In the rows, 128 means zero.
The rows of M fall into a few groups, and each row is roughly a mix of its group's hidden directions.
M (105 x 10):
[[ 96 125 126 130 156 107  97 165 144 175]
 [118 155 126 115 129 106 122 133  62 161]
 [ 90 108 167 140 158  84 129 127 155 126]
 [ 77 134 146 158 141 154 171 112 141 135]
 [105 141 116  91  92 117 165 113  90 147]
 [150 119 164 128 153 128 142  80 141  84]
 [138  99 175 100 118 144 112 155 127 170]
 [179 132 127  97 144 107 120 114  81 144]
 [126 103 100  97 130 173 127 162 167 133]
 [159 109 169 168 157 115 120 125 150 156]
 [156 106 104 103 145 116 108 182 153 112]
 [129 158 159 117 102 152  96 128  93 168]
 [129 167  91 120 112  89 131 116  91 155]
 [164 159 119 125 151 117 134  89 155  85]
 [125 157 139 117 165  97 111 139  83 163]
 [ 88  95 155 154 127 127 149 145 144 171]
 [107 170 100 152 108 155 165 141 108 150]
 [163 135 112 102 153 106 104 129 180 106]
 [120 100 148 181 139 125 127  89 160 110]
 [122 180  99 132 119  94 137  85 112 122]
 [114 179  99 130 113 133 162  88 121 111]
 [ 80 103 164 157 125 155 155 120 113 141]
 [100 112 168 152 102 129 156 129  98 166]
 [171 126 114 111 127 131 127 115 177  82]
 [172 154 102 121 139 109 141 105 167  98]
 [143 108 142 191 148 155 141 122 155 141]
 [183 146  86 107 130 132 118 146  99 143]
 [ 92 129  98 142 123 168 177 136 145 144]
 [153 138 121 104 164 109 118  94 154  82]
 [132 131 168  93 152 129  99  82 155 127]
 [118 133  84 149 147 140 168 119 151  85]
 [138 158  74 147 134 174 144 133 118 140]
 [128 136  88 114  94 170 129 172 120 145]
 [155  89 150 143 120  68 113 133 125 115]
 [111 195 103 123 138 120 137 105 149 110]
 [138 156 144 116 157  92 149  79 100 123]
 [114 181 103  83 153 127 123 149 143 135]
 [127 116 107 126 163 163 132 143 184 103]
 [128 109 156 164 107  97 114 161  94 155]
 [130 166 135  91 132  91  98 100 160 117]
 [137 135  92 119  78 108 103 168 148 122]
 [100  89 150 106 121 151 102 174 123 148]
 [128 180  83 106 126 126 151 122 105 101]
 [101  87 129 184 119 134 144 146 144 106]
 [110 149 121  78 101 112  99 153  92 121]
 [138 169 130 112 144  90 146  92  88 124]
 [109  88 155 185 141 143 154 129 128 132]
 [101 117 168 129 126 131 126 105  65 137]
 [173 141 133  75 147 126 102 102 145 126]
 [138  93 125 127  97 119 133 117  65 150]
 [105 123 166  60 133 132 117 119 126 117]
 [104 135 108 153 121 117 119 139 185  87]
 [109 127 152 118 122 185 136 155 134 172]
 [116 149 150  83 149 161 119 155 168 127]
 [162 108 133 156 147 137 118 187 143 146]
 [114 131  82 120 116 181 148 155 106 118]
 [ 90 150 126  88 105 156 111 164 113 150]
 [111 126  97 113  75 120 114 170 145 106]
 [122  93 173  87 122 133 134 140  88 141]
 [127  87 160 111 148 143 155 156 172 131]
 [173  88 109 161 136 117 159 107 146 122]
 [182 124 148 137 150  82  97 139 125 124]
 [132 168  97 172 148 156 141 106 144 149]
 [122 186  94 113 109 120 129 160 154 114]
 [155  96 134 135 124 134 132 107 182  87]
 [ 99 117 156 179 145 158 153 112 138 150]
 [128  61 165 118 119 127 114 117 105 141]
 [117 155  96 111 131 126 118 150 171  79]
 [126 122 168 105 138 134 122 143  63 142]
 [116 120 119 143 157 111 172  84 159 106]
 [148 135  99 111  95  77 117 156 118 100]
 [148  76 133 139 101 140  83 137 144 106]
 [104  88 155 136 103  85 107 115 106 106]
 [100 145 110  82  94 166 108 141 114 113]
 [112 101 184 133 156 136 138  89 116 146]
 [162 146 118 100  93 111 122 101  79 131]
 [141 112 112 126 124 126  93 192 133 159]
 [123 151 126 102  97 112 145  77  88 134]
 [114 155 145 110 135  92 165  99 118 172]
 [ 99 131 127 131 144 101 107 194 131 109]
 [115 103 180 111 159 103 119  97 105 131]
 [111 103 104 135 143 171 157 119 177 116]
 [110  80 172 121 139 132  82 134 118 130]
 [144 157 107  88 141 109  99 133 164  94]
 [160 153 111  91 124  80 119 130  96 112]
 [115 129 144 138 151 174 150 100 170 159]
 [113 148 112  72 122 125  95 165 120 107]
 [148 145 116 105 146  66 110 118 106 153]
 [124 161 163 113 155 156 163 139 104 161]
 [174 110  92 140 101 121 103 165 148 129]
 [103 130  83 115  77 148 130 161 123 115]
 [ 97 104 157 171 157 154 160 129 138 118]
 [ 97 144 113  83  98 167 123 100 115 114]
 [166 127  99 139 133 126 139 160 187 125]
 [134 150 142 101 136 101 116  89  72 121]
 [103 140 182 134 154 153 101 111 155 146]
 [101 111 151  67 138 118 110 133 158 146]
 [146 102 116 150  88 115 137  88  90 105]
 [155  95 121 149 123 128  75 169 143 133]
 [145 130 150 189 159 133 150 145 144 150]
 [141 109 133 101 141 171 130  90 173 141]
 [132 130 119  69 124  76 139 108 121 144]
 [ 91 159 109 128 113 104 147 108  89 163]
 [170 165 100 145 155  91 122 144 125 147]
 [135 152 133 140 187 139 139 117 177 119]]

One row of each group comes first, with its name. Which group is each row after those in?
[143 166 126  98 141 169 144 143 103 167]	<42>
[183 101 145 162 144 110  96 123 123 112]	<119>
[136 137  84 127 135 163 135 112 144  72]	<86>

[115 159 130 119 105  89 108 144  74 114]	<86>
[ 94 127 154 106 110 133 146  98  72 132]	<119>
[141 114 100 137 104 161 125 167 178 115]	<119>
[136  70 146 112 105 124  91 155 150 127]	<42>
[155 142 102  82 119 112 102 173 111 120]	<86>
[114 139  87 132  89 162 102 131 158 100]	<119>
[116  65 159 116 150 137 114 108 133 104]	<42>
[151 159 142 131 185 130 137 107 168 135]	<86>
[148 143  68 132 140 126 112 130 151  85]	<42>
[142 137 132 162 170  75 157 127 140 122]	<86>
[119  77 146 157 101 126 133 149  98 162]	<119>
